(in the rows, 128 means zero)
One turn moves each row of this set onto another row. After a few examples, where does it send each row asked below?
Z235: [157 132 151 122 106 117 120 142 130 100 115 133 135 123]
Z962: [136 127 135 142 106  94 122 107 126 136 168 110 151 121]
Z255: [128 130 121 109 136 122  87 105 150 118 125 147 143 156]
Z928: [145 125 110 169  97 125 129 120 141 133 143 149 122 138]
Z832: [134 132 122 108  92 112 151 134 148 132 144 113 116 149]
Z125: [116 125 152 133 107 101 122 113 164 133 123 135 108 148]
Z14: [159 117 129 133 132 142 154 112 139 115 109 129 127 126]
Z460: [144 146 131 137 105 140 120 128 139 143 103 121 107 118]
Z875: [110 136 124 112 117 132 113 112 135 146 127 113 165 144]
Z960: [149 136 115 111 113  93 136 123 126 121 169 126 109 147]
Z194: [181 133 144 119 134 113 116 121 158 146 152 131 136 126]
Z102: [138 131 123 101 104 145 137 102 135 128 140  84 131 144]
Z881: [153 105 122 122 128 162 114  94 151 140 147 118 127 116]
Z243: [140 120 160 121 112 133 120 135 151 117 110 128 122 112]
Z84: [135 130 122 174 144 143 117  98 132 133 135 117 122 145]
Z114: [117 117 144 120 138 113  86 104 120 138 130 121 105 127]
Z603: [138 115 119 105 117 121 142 131 161 149 141 119 150 149]
Z173: [131 130 163 114 115 119  89 128 129 104 156 127 127 147]
Z498: [129 144 161 133  98 115  99 130 127 108 152 111 126 119]
Z808: [157 149 139 118 105 114  99  97 146 103 147 123 125 107]
Z21: [155  95 138 131 128 121 119 110 144 142 145  98  99 158]
Z110: [133 119 101 133 128 106 120 117 157 135 142 136 154 164]
Z363: [144 125 110 126 139  91 114 119 133 130 146 134 115 172]
Z42: [166 122 130 146 137 146 129 108 155 122 123 122 147 116]
Z419: [171 150 109 120 129 115  97 119 118 110 130 135 122 147]
Z432: [146 133 124 152 143 149 140  89 138 132 144 103 138 151]
Z769: [130 126 151 137 140 129  95 101 123 123 170 106 107 143]
Z517: [110 137 144 143 134 134 105 107 121 135 163 114 129 162]
Z804: [145 131 106 115 107 137 138 113 106 115 135 123  99 136]
Z301: [133 133 115 164 110 130  89  97 136 130 135  94 142 143]

Z460 goes to Z881
Z603 goes to Z110
Z804 goes to Z102
Now find these:
Z21 goes to Z962
Z42 goes to Z84
Z235 goes to Z14

